In the rows, zero is written as 128.
Each path below is one point turned by a fixed rotation once a step. After each direction that follows a path, write how fast that rotation turns it, in deg/step (0 if it stays still).
Each turn is a multiple of 5 degrees from 10 to 175, or 0.
Each row of a path follows its step; steps can be skipped.
Rotation 1:
step 1: [132 125 128 132 122 128 135 123 126 129 124 128 124 122 124 128 135 131
 118 127 122 124 119 125 125 131 134 122 137 130 130 129 131 129 134 134
 133 125 130 124 129 126 126 126 131 122 141 131 130 132 134 125 125 124
 133 127 128]
step 6: [129 131 130 124 133 121 130 133 121 126 127 124 132 119 126 135 127 129
 127 129 125 133 130 116 123 134 139 121 131 123 128 128 122 126 132 129
 126 133 122 127 134 124 125 130 123 124 133 130 136 126 124 129 128 125
 131 123 134]
step 11: [139 132 125 124 122 126 121 126 131 127 124 124 127 130 128 126 128 128
 123 127 127 126 129 129 128 121 136 126 136 136 131 129 130 125 127 131
 129 133 123 134 133 124 124 129 119 122 134 135 135 127 128 129 134 135
 138 125 135]
step 12: [126 133 122 129 133 127 131 122 116 121 125 134 130 128 125 137 125 120
 130 123 125 137 132 119 124 130 128 127 125 124 123 131 130 129 126 129
 130 123 129 126 127 131 125 123 129 130 119 134 127 129 139 130 125 132
 126 126 128]
step 13: [140 127 122 138 124 129 131 138 124 134 123 121 127 127 129 128 131 132
 130 125 130 130 126 127 137 132 129 129 131 127 126 129 134 131 131 117
 134 131 122 131 130 133 133 131 123 130 137 130 125 130 123 130 130 124
 132 128 130]
step 15: [129 137 126 129 133 123 127 128 126 133 128 121 129 128 128 125 128 133
 130 122 125 129 120 129 131 131 136 132 127 124 140 127 136 129 126 132
 122 131 126 133 139 130 127 137 122 127 127 126 130 132 125 135 129 134
 118 126 127]
step 28: [131 131 130 130 125 126 128 126 128 129 126 120 123 127 121 125 135 127
 119 127 120 131 124 127 138 137 135 126 135 123 126 125 131 127 123 128
 123 134 124 127 128 133 130 124 122 123 126 129 121 135 129 128 123 137
 127 124 136]
[128 130 128 129 130 126 130 128 126 127 130 127 128 128 128 130 127 128
 126 129 128 128 130 129 126 130 128 128 127 128 130 130 125 127 128 129
 128 124 127 127 126 126 128 125 126 130 129 127 129 129 126 130 128 128
 130 130 126]
170
[129 130 127 128 127 127 129 126 126 130 128 126 127 129 128 127 128 127
 129 128 128 129 129 127 128 129 125 128 126 131 125 129 126 130 127 129
 130 127 128 129 126 130 129 131 129 130 129 129 125 128 130 126 129 126
 129 127 126]
85
Rotation 2:
step 4: [125 131 135 125 132 130 122 125 123 129 128 132 118 131 116 129 130 134
 121 122 121 121 123 126 130 123 130 125 134 120 132 119 130 139 136 121
 129 130 131 129 121 133 120 129 131 130 131 125 135 128 134 124 123 128
 126 117 125]
step 10: [131 120 125 128 131 130 122 121 117 122 127 130 134 125 131 129 118 133
 118 128 128 125 131 141 128 121 121 129 125 129 127 129 137 125 130 118
 134 117 130 128 126 131 133 121 128 122 124 124 129 135 129 134 132 138
 130 126 127]
step 20: [126 126 129 130 126 127 124 133 132 136 131 133 128 131 119 123 138 134
 125 128 120 124 118 134 136 130 127 119 125 133 129 116 123 138 127 137
 133 124 125 130 126 132 122 124 124 129 123 124 125 126 134 138 125 124
 123 125 127]
step 21: [132 137 127 121 130 128 131 130 124 123 128 131 134 133 135 126 127 126
 127 108 129 126 122 125 128 129 128 128 136 128 135 120 125 127 127 124
 134 140 137 131 124 129 134 132 130 121 126 121 130 123 133 125 135 129
 129 126 133]
step 26: [125 125 116 119 131 129 122 119 126 126 127 128 123 127 136 132 118 130
 134 128 118 116 129 127 137 125 125 131 128 136 133 128 132 135 126 128
 129 124 136 126 127 127 122 126 125 121 124 132 126 135 133 130 135 132
 131 127 131]
step 29: [127 130 129 119 126 138 126 129 128 135 126 136 125 143 130 133 131 125
 125 126 118 117 128 128 127 134 128 122 125 122 125 121 137 121 129 130
 124 129 129 135 123 133 122 136 124 121 138 130 125 129 126 132 128 131
 135 128 131]
step 34: [131 144 131 126 124 133 133 118 123 123 128 125 128 124 127 140 133 135
 126 130 125 126 131 128 139 124 134 122 124 129 123 122 120 130 121 136
 123 124 126 128 126 124 125 126 133 125 130 123 126 131 129 119 127 134
 132 129 136]
[129 126 125 125 130 130 128 130 128 127 129 128 130 126 127 127 127 127
 127 127 130 129 125 131 127 131 127 128 127 128 129 127 128 129 126 129
 129 127 128 128 129 127 130 131 129 130 126 128 129 128 129 129 128 129
 125 127 127]
10
[127 128 126 127 123 128 129 126 130 127 129 128 129 130 128 128 129 128
 130 129 128 125 127 130 129 128 127 126 127 129 131 130 127 127 128 131
 128 129 129 128 128 128 129 128 126 129 128 129 127 130 126 127 126 128
 125 125 129]
125
[126 130 127 127 128 128 129 128 125 128 127 128 125 127 125 127 126 128
 129 125 129 126 128 129 131 126 127 129 129 128 129 126 128 127 125 128
 128 127 127 128 128 126 128 130 128 127 130 130 128 127 127 125 130 127
 128 128 128]
85
Rotation 3:
step 8: [139 138 131 135 130 129 135 134 126 123 135 129 117 124 124 128 130 126
 121 123 136 123 116 121 143 126 128 124 137 125 128 129 127 129 137 123
 128 124 127 123 129 135 123 135 131 123 131 130 130 123 135 133 131 135
 130 130 129]
step 19: [135 129 124 132 134 121 123 133 125 119 125 139 120 129 122 127 121 131
 125 126 121 129 123 132 137 121 133 123 127 120 136 115 126 128 133 124
 119 130 131 127 135 132 132 133 132 121 122 133 129 131 120 131 126 134
 130 127 135]
step 21: [129 131 128 136 123 121 134 127 122 127 127 122 126 124 131 124 129 123
 119 128 145 128 125 124 129 126 121 130 123 118 131 128 123 127 133 125
 121 123 136 124 118 129 123 138 127 134 126 138 125 121 125 125 132 126
 133 130 140]
step 22: [134 124 125 134 132 132 122 132 116 121 123 135 129 129 135 128 135 129
 124 125 126 118 124 127 130 125 128 126 121 119 124 132 123 131 141 131
 121 127 123 122 124 129 123 133 134 134 126 138 118 123 126 133 124 125
 128 129 138]
step 24: [134 131 129 127 124 118 129 124 120 129 118 125 119 121 128 126 131 133
 119 116 138 122 132 127 142 116 119 134 129 131 126 130 124 129 133 122
 130 126 126 123 130 134 128 131 125 128 130 121 132 127 127 132 134 126
 130 117 125]
step 28: [120 123 134 128 132 123 136 119 124 119 131 134 121 125 129 133 131 124
 125 119 131 129 129 124 132 121 128 134 138 134 124 124 122 136 125 119
 122 129 131 117 129 129 129 128 128 132 126 138 125 138 113 129 128 127
 128 132 134]
step 32: [125 132 129 125 125 120 124 125 121 124 125 133 118 131 130 129 129 134
 119 133 126 129 120 120 128 127 120 126 126 117 131 129 122 126 131 124
 128 139 116 130 121 134 133 132 129 130 113 136 127 131 116 123 131 128
 127 131 130]
[128 126 127 130 130 130 130 127 128 130 129 126 128 128 130 129 128 127
 128 126 126 128 126 124 129 132 128 129 127 127 131 129 129 126 129 129
 130 128 126 127 129 128 126 130 127 128 129 129 127 127 130 127 127 128
 128 127 129]
80
[126 128 125 130 127 127 127 129 130 126 126 127 130 128 129 129 129 130
 127 129 128 127 129 130 128 129 129 128 129 125 129 128 128 130 127 127
 126 128 129 128 130 129 127 131 128 130 128 128 128 127 130 129 129 128
 129 125 129]
20
[125 130 130 128 130 128 129 127 129 125 129 129 128 128 129 128 128 127
 128 128 126 129 129 128 129 129 127 129 129 128 128 128 127 130 125 130
 129 128 127 129 127 125 126 127 129 128 128 127 128 132 128 125 129 128
 128 124 127]
25
[130 130 127 128 133 129 127 131 127 127 129 127 129 129 127 127 127 130
 129 128 126 129 127 128 129 130 131 127 129 126 124 127 129 128 128 129
 128 126 128 127 127 128 127 129 128 125 128 127 128 129 129 129 128 128
 127 128 128]
100
[129 126 127 126 129 128 126 126 128 129 125 129 128 128 131 129 126 128
 126 128 129 127 128 128 128 126 129 130 126 128 124 130 128 128 127 130
 130 126 126 129 128 128 128 130 128 128 126 125 129 127 129 127 131 126
 128 127 128]
35
Rotation 4:
step 0: [134 131 120 117 119 124 126 127 129 129 134 132 134 125 128 132 125 121
 135 125 122 138 126 122 126 131 137 111 123 124 133 127 125 122 134 130
 129 119 129 124 128 124 130 125 127 132 136 130 124 120 135 124 133 125
 127 136 125]
step 8: [136 130 126 133 132 132 119 137 131 123 132 125 132 122 121 130 130 125
 129 120 125 125 118 129 128 133 133 121 131 120 139 127 127 124 123 128
 132 122 128 129 130 140 126 122 129 130 131 123 130 117 125 126 140 127
 116 133 130]
step 13: [127 133 129 125 121 136 127 133 128 129 132 121 126 135 131 125 138 127
 130 123 126 113 121 128 123 134 118 132 138 129 133 129 125 130 131 120
 121 132 125 130 140 120 139 131 127 128 126 121 127 129 129 118 126 127
 133 128 130]
step 14: [128 129 134 138 118 119 124 127 131 128 128 135 129 123 129 131 131 129
 133 129 125 121 130 131 122 130 124 127 126 121 130 123 124 127 118 125
 127 125 124 129 124 124 133 119 112 126 114 140 130 122 126 129 121 128
 126 126 120]
step 15: [125 134 131 124 124 125 135 123 131 123 141 127 131 128 129 135 127 133
 121 131 120 127 131 133 137 125 134 129 126 129 138 129 129 129 128 140
 127 129 126 144 119 133 132 131 127 129 131 127 119 129 132 131 127 124
 118 135 118]
step 20: [135 129 124 124 130 124 139 143 134 133 124 137 131 125 132 135 130 128
 121 120 122 125 125 127 131 133 132 124 124 124 134 118 123 126 126 132
 125 130 137 121 126 125 134 130 126 128 131 130 131 129 134 125 131 135
 133 143 136]
step 21: [131 131 135 116 124 134 117 125 124 132 131 126 131 132 127 130 131 133
 123 135 126 117 132 128 121 134 121 132 128 134 126 133 120 137 129 135
 125 134 130 120 129 120 130 129 125 126 132 136 120 121 136 125 130 139
 125 127 131]
[128 129 126 131 128 128 130 127 131 130 130 129 125 129 128 128 128 127
 128 129 127 127 129 126 127 129 129 127 124 128 128 127 128 132 128 130
 128 131 129 128 128 128 127 130 128 126 127 127 128 128 129 132 127 128
 128 130 128]
130
Rotation 5:
step 1: [130 123 136 130 127 130 120 119 125 128 125 127 128 134 134 116 126 128
 119 120 134 113 133 127 131 131 125 132 130 127 133 128 127 137 135 136
 127 123 126 124 126 117 124 134 129 121 119 122 138 120 127 127 117 121
 125 126 127]
step 5: [131 128 130 119 128 133 114 140 125 127 119 130 118 134 124 128 123 133
 129 135 133 123 128 131 122 122 136 127 121 129 130 136 127 125 136 130
 133 132 127 133 129 123 119 131 123 127 134 128 129 133 135 119 122 136
 128 142 131]
step 11: [134 123 129 121 133 134 133 130 108 130 132 128 130 127 135 133 130 131
 132 119 138 124 124 133 130 139 123 129 126 127 121 129 126 131 136 126
 122 130 129 120 130 121 114 137 124 134 129 135 133 124 130 128 128 118
 123 129 132]
step 19: [129 124 129 127 124 136 125 135 136 126 126 119 128 135 126 128 122 129
 118 128 138 121 133 135 141 131 141 125 126 135 137 130 125 135 130 128
 128 130 127 122 133 125 120 140 132 127 123 121 131 132 127 137 126 126
 118 130 135]
step 25: [130 129 121 123 139 127 131 141 121 133 115 134 122 117 126 116 123 126
 132 131 127 121 130 135 126 127 131 120 123 136 123 128 130 125 127 135
 127 126 126 130 129 119 118 131 135 128 124 139 127 122 134 128 130 134
 121 120 132]
step 26: [131 122 135 130 137 131 125 129 121 130 125 131 117 139 131 125 125 129
 125 129 125 112 130 138 120 124 130 127 126 135 128 124 127 137 139 137
 128 122 130 129 136 126 127 130 132 130 135 138 129 114 133 128 120 132
 130 126 125]
step 31: [127 123 128 132 123 130 127 120 129 131 131 134 118 132 139 120 127 133
 121 124 137 118 125 135 137 138 133 132 125 138 124 125 116 128 128 124
 130 130 127 124 130 117 118 120 126 123 116 128 131 124 120 128 129 124
 134 130 131]
[127 130 131 129 126 130 127 129 129 128 128 128 129 127 130 128 127 129
 130 128 126 124 130 130 131 127 127 128 128 128 126 128 129 128 126 128
 128 127 129 129 130 130 129 128 129 128 130 126 129 126 126 129 128 128
 126 124 128]
115
[130 126 125 128 128 126 131 127 126 129 131 130 128 127 129 124 131 130
 127 128 125 127 129 130 128 127 129 128 128 125 127 128 130 129 129 127
 128 128 128 129 128 127 129 131 128 127 129 128 129 127 129 128 128 128
 128 126 127]
25
Rotation 6:
step 2: [121 131 125 122 134 130 129 127 114 124 128 126 133 131 132 124 125 124
 132 123 127 134 131 127 123 144 122 127 122 127 129 129 135 124 130 117
 126 128 136 128 136 139 134 131 127 130 128 130 126 129 127 128 129 137
 131 122 132]
step 12: [127 122 120 128 132 125 127 139 117 130 124 136 133 121 122 132 137 128
 129 130 130 134 129 127 123 130 128 128 119 128 138 128 137 132 135 119
 127 130 120 124 129 130 136 136 130 130 121 124 127 130 125 127 125 130
 120 129 127]
step 16: [128 125 121 127 128 138 130 123 126 122 121 131 119 131 120 123 136 134
 123 138 133 129 123 126 130 127 132 134 136 126 123 129 133 134 132 127
 120 129 126 130 127 120 122 126 128 136 134 122 127 131 138 128 129 117
 126 130 135]
step 18: [119 128 128 122 138 130 130 121 128 137 132 126 139 133 133 128 130 127
 127 129 133 128 123 125 126 137 125 130 121 125 133 134 124 135 130 122
 124 120 124 119 128 128 125 133 135 129 128 136 130 131 130 127 138 136
 134 136 124]
step 25: [130 135 123 124 120 128 130 134 134 129 121 130 127 133 128 122 129 120
 130 117 123 124 121 136 127 128 132 125 133 139 139 122 119 127 122 127
 137 137 129 133 129 133 127 127 129 123 131 125 127 122 126 132 126 130
 126 119 128]
step 28: [126 133 127 135 138 124 126 129 116 134 129 130 130 128 136 124 120 126
 125 126 138 134 127 132 125 121 134 128 120 128 132 128 126 132 129 127
 135 121 122 122 131 126 128 123 133 128 128 124 133 131 123 126 130 139
 124 122 119]
step 31: [126 123 131 126 119 131 129 131 128 126 126 130 125 130 132 125 116 132
 131 140 127 131 127 144 127 130 123 135 131 126 135 128 119 127 135 136
 131 124 121 137 123 128 125 127 129 123 134 133 131 131 132 125 120 122
 129 127 131]
[129 127 130 128 128 129 130 129 131 127 127 126 127 128 130 127 128 130
 125 131 127 127 128 130 126 127 129 125 129 131 130 127 126 128 125 129
 128 129 130 125 126 128 129 130 126 129 128 128 128 128 129 128 128 127
 129 127 128]
70
[130 128 128 125 130 130 126 128 129 129 127 127 128 128 127 127 129 129
 128 128 126 129 128 130 129 126 127 129 129 129 129 129 126 130 126 129
 129 129 125 129 130 126 126 127 128 129 128 128 132 127 129 128 131 132
 127 128 128]
10
Rotation 7:
step 7: [135 130 123 129 128 123 136 127 135 123 130 128 131 142 128 124 125 128
 126 126 130 120 132 131 121 134 137 130 125 127 132 121 127 117 125 130
 126 127 130 123 130 119 136 124 115 131 125 132 126 122 127 128 124 123
 117 135 138]
step 10: [122 130 120 133 123 128 136 127 131 121 123 127 121 143 127 132 120 117
 127 135 133 131 131 134 123 124 138 131 124 127 127 120 130 125 127 124
 122 131 127 131 129 132 130 116 123 133 126 122 128 130 132 137 134 132
 122 136 134]
step 16: [121 126 126 126 141 140 133 123 117 123 122 124 123 130 128 127 127 136
 121 127 124 122 122 135 121 130 132 122 126 129 127 121 135 123 132 122
 125 133 124 118 130 122 131 123 121 135 133 133 125 134 129 135 128 127
 124 125 137]
step 23: [126 132 129 128 127 137 128 118 124 129 136 130 132 132 129 126 126 135
 125 123 135 122 134 135 122 123 134 124 124 126 130 124 136 114 134 125
 130 135 133 116 127 115 126 121 118 132 128 134 131 123 130 135 130 126
 122 126 124]
step 27: [126 132 115 123 129 135 127 130 128 119 125 126 125 128 130 130 127 126
 132 125 121 119 120 143 121 129 136 128 126 128 134 123 133 115 143 124
 126 127 130 131 129 128 127 125 134 134 133 132 131 122 126 133 128 123
 120 130 135]
step 28: [118 134 132 123 125 126 131 119 121 124 121 124 119 133 133 123 133 125
 123 131 131 128 129 134 122 130 139 137 121 129 125 131 132 125 130 125
 118 132 136 131 131 132 130 117 131 138 131 124 129 132 139 131 134 123
 126 121 131]
step 32: [125 132 128 130 129 123 129 127 125 119 120 124 124 120 122 130 130 134
 118 131 131 124 128 136 123 122 131 128 120 133 126 114 129 113 119 131
 122 133 132 118 130 125 126 126 124 131 130 118 129 131 127 129 128 129
 129 123 138]
[130 127 128 125 128 130 127 129 131 125 130 127 129 129 128 128 130 127
 130 128 128 127 129 128 126 129 127 130 128 126 130 128 128 128 130 126
 128 129 126 126 127 124 127 131 128 129 129 130 127 129 129 130 128 126
 130 128 126]
95
[127 130 127 130 126 129 128 127 130 126 127 127 125 128 129 126 126 129
 129 128 131 128 127 128 126 129 128 127 128 129 130 129 127 126 129 127
 129 127 128 130 128 130 131 129 127 130 128 126 126 127 127 126 131 126
 133 128 129]
20
